A single turn carries every row of the set below to another of its rows. Some are shown first; where does it send the rows asked next?
Vimab: [-1.23 -3.31 -0.78  2.80 -1.26  0.73  2.43  2.22  1.03  2.65  0.24 -3.81
  2.11  0.81 -1.27]
lurip: [-0.08  1.34 -3.11 -2.68 -0.56  4.47 -0.31 -4.58  2.04 -0.30  0.96 -2.29
  0.25 -0.07 -1.73]
kuda: [ 2.74  0.58 -3.72  1.96 -0.52  1.26  4.28  1.71  1.81  0.64  0.94 -2.24
 -0.44  3.91  0.81]
Mol: [ 1.84 -2.39 -2.17 -3.33  2.39  3.33  1.51 -2.99  1.47  3.38 -0.09 -2.46
  0.80 -2.14 -1.15]
kulus: [-1.58 -0.42  2.20 -1.69 -0.80 -1.36 -0.55  0.37  0.09 -0.36 -1.05 -2.11
  2.77 -3.44  0.57]
Fis: [ 1.31 -2.03 -0.31  1.13 -2.60 -0.80  2.96  2.01  4.29 -0.42 -1.89 -2.43
  1.05  1.36 -1.53]
fotu: [-1.17  0.93 -0.55  1.81 -2.81 -1.69  1.78  2.70  3.57 -1.31 -1.12 -1.81
  0.40  0.94  0.96]
tase: [ 4.02 -0.91  1.63 -1.11  0.52  0.58  0.80 -1.16 -2.23 -2.28  1.01 -3.29
  2.78  1.52  2.01]
ret: [-2.85 -4.21 -0.18  0.34 -0.61  2.18  2.36 -0.14  2.90  3.02  0.15 -2.53
  2.03 -0.84 -0.48]
Momis: [ 1.74  2.46 -0.33 -1.77 -2.43  2.37 -0.46  0.17  1.78 -0.33 -1.12 -3.72
  5.58 -1.65  0.96]
bol: [ 1.44  3.25 -2.43  3.41  1.72  0.57  1.66  0.80  0.34  0.50  2.58 -2.81
 -2.70 -0.04 -0.51]
Febud: [ 2.00  0.39  0.10  2.29  0.60  1.65  4.79 -1.51 -0.12 -0.10  0.00  1.82
  1.42  3.21 -0.37]
bez: [ 1.44  2.11 -4.75  1.54  0.38  0.76 -1.71 -1.54  1.29  2.06  4.22 -2.31
 -0.26  2.46 -0.32]
vabof: [ 1.10  3.11 -4.07  1.68 -0.35 -1.02  0.14  1.79  0.21 -0.04  1.21 -1.38
  0.17  2.41  3.51]
zab: [-2.55 -2.68  1.10 -1.85 -0.14  1.90  0.00 -0.66  4.02  2.00 -0.56 -1.39
  3.71 -1.27  1.56]
tenid: [ 2.02 -1.71 -2.84  1.58  0.40 -0.78 -2.67 -0.29 -0.95  0.34  2.38 -3.50
 -2.33 -1.13  1.15]
mokol: [ 1.10 -2.45 -1.16  1.40 -1.62  1.47  2.66 -0.81  4.17  2.91 -1.72  1.16
  3.30 -2.56  0.74]
beme: [ 3.69  2.76  0.27 -3.03  0.95  1.45 -0.40 -2.47  0.46 -2.54  1.87 -2.57
  3.45  0.08  1.53]
buro: [-0.99 -1.51  1.33 -2.40 -0.31  0.55  1.01 -0.74  1.65  0.56 -2.17 -3.62
  2.20 -3.47 -2.25]
tezas: [ 1.71  2.49 -0.51  0.67  1.95  3.35  3.39 -1.27  1.49  1.70  3.90 -2.14
  0.44  3.64 -1.03]
tisa: [-2.11  1.00  0.17  0.70 -2.09 -2.73 -0.92  1.90  1.34 -0.94 -0.54 -1.45
  1.30 -1.79  1.85]
koruv: [ 2.39 -2.49 -4.47  0.75  1.14 -0.65 -1.68 -3.99  2.75  0.89 -1.84 -1.04
 -0.05 -0.18  0.73]
Nupog: [ 3.35 -2.33  1.68  1.20  2.23  0.40  3.49 -1.57  1.51 -0.13 -0.67  1.07
  0.75  1.68  2.43]
Lapu: [ 0.77 -3.15 -0.42 -0.83 -1.35  0.27  1.73  0.21  3.59  0.86 -2.43 -3.71
  1.27 -1.33 -3.37]
farup: [-0.52  0.19 -0.37  2.90 -0.96 -0.07  0.80  3.64  0.85  1.17 -0.82 -4.82
  3.02  2.34 -0.52]
Sano: [ 2.45 -0.28 -0.41  2.84  2.12  0.95  6.13 -1.23  1.11  0.87  1.57  0.37
 -0.39  0.83 -0.20]
zevok: [ 4.55  1.82 -1.41  0.84  0.65 -1.04 -2.73  0.67 -0.94 -0.85  3.15 -2.83
  0.38 -0.45  0.91]
Lur: [ 2.86 -3.54 -3.95  0.73 -1.35  0.86  0.04 -3.79  0.93  1.19  0.56  1.24
  1.29  0.95 -1.42]
kel: [ 0.91  1.17 -3.55 -2.84  1.02  2.24  0.36 -5.79  3.29 -0.37  0.37 -1.71
  1.84 -1.40  0.17]
gimab: [ 1.00  2.72 -1.34 -1.15  1.35 -0.93 -1.95  0.04 -1.38  0.28  0.85 -0.39
  2.57 -0.58  4.58]
zusav: [ 0.36  1.14  0.00 -4.06  2.95  2.02 -0.40 -2.53 -0.67  1.66 -0.05 -1.22
  2.55 -2.58  2.07]
ter: [ 0.52  0.27 -2.66 -1.06 -2.02  2.22 -0.17 -2.09  4.43  1.52 -2.40 -1.43
  4.48 -2.74  0.58]
zeme: [ 4.02 -3.52 -3.01 -0.50  0.57  2.55  4.05 -0.64  2.08  2.55  0.36 -2.22
  0.01  1.57 -1.44]
Dize: [-0.19 -0.28  0.22  3.29 -1.12  2.19  4.64  1.91  2.48  2.70 -0.19 -0.45
  0.89 -2.02  0.37]
gufuz: [ 3.49  0.60 -0.71  1.15  0.66 -0.32 -4.28  0.43 -1.24  0.84  2.18  0.08
 -0.42 -0.53  0.18]
Zumi: [ 3.68  0.89 -1.02  0.30  0.80 -0.52 -1.33 -1.98 -0.65  0.99  3.95  0.25
  3.76  2.95  1.85]
Git: [ 0.44  1.23 -1.14  3.44 -2.06  1.34  1.14  3.62  0.63  2.13  1.39 -3.27
  0.02 -2.54  0.01]
fesat: [-1.09 -0.26  0.68 -1.42 -0.20  0.39 -3.07  0.76  3.86  1.13 -1.24 -2.08
  4.58 -0.33  2.45]
beduf: [-1.27  2.22 -0.50  1.45  2.19  2.57  3.06 -0.77  1.63 -0.10  0.99 -2.78
 -3.47  0.16  1.30]
Teg: [-0.76  1.75 -0.40  0.94 -0.55 -0.25 -2.52  2.76  2.64  0.64 -1.30 -4.11
  3.91  1.34  1.14]
Kezug: [ 4.36 -2.17 -0.29  0.62  2.31  1.14  1.16 -2.26  0.53  3.41  3.60  0.42
  1.92  1.93 -0.88]
mubu: [ 2.81 -3.07 -3.28  0.77  1.15  0.11  2.40 -4.58  2.55  1.49  0.67  1.18
  1.07 -0.88 -0.24]
pum: [ 0.58  0.60 -3.59 -0.15  2.79  1.48 -1.35 -4.51  1.81  3.98  2.60 -0.64
  0.59 -0.20 -1.19]
zuta: [ 3.12  1.49  2.57 -2.96  0.56  3.39 -0.32 -1.47 -0.66 -1.46  2.03 -0.92
  2.38  0.80  0.41]
geto: [ 2.67  1.29 -0.25  1.01 -2.80  0.80 -1.37  3.08 -0.49  0.49  0.98 -4.07
  3.65 -2.01  0.86]
zam: [ 0.11  3.89 -0.30 -1.34  2.71  2.59  1.23 -4.00  0.78  1.15  2.53 -0.71
  3.20  1.91  0.85]
Zavi: [-0.63  4.25 -2.25  3.00  1.42  1.65  0.45 -0.25  0.50  0.90  0.62 -0.68
 -2.41  0.93 -0.89]
dil: [-0.06  2.75 -2.21 -1.72  1.30  2.76  1.22 -4.16  1.72 -1.71 -1.60 -4.80
  0.94  0.99  0.47]

Dize -> mokol
Nupog -> koruv
Now find these:
zam -> Zumi
Fis -> Lapu
gimab -> vabof
lurip -> zuta
Teg -> farup
bol -> Sano

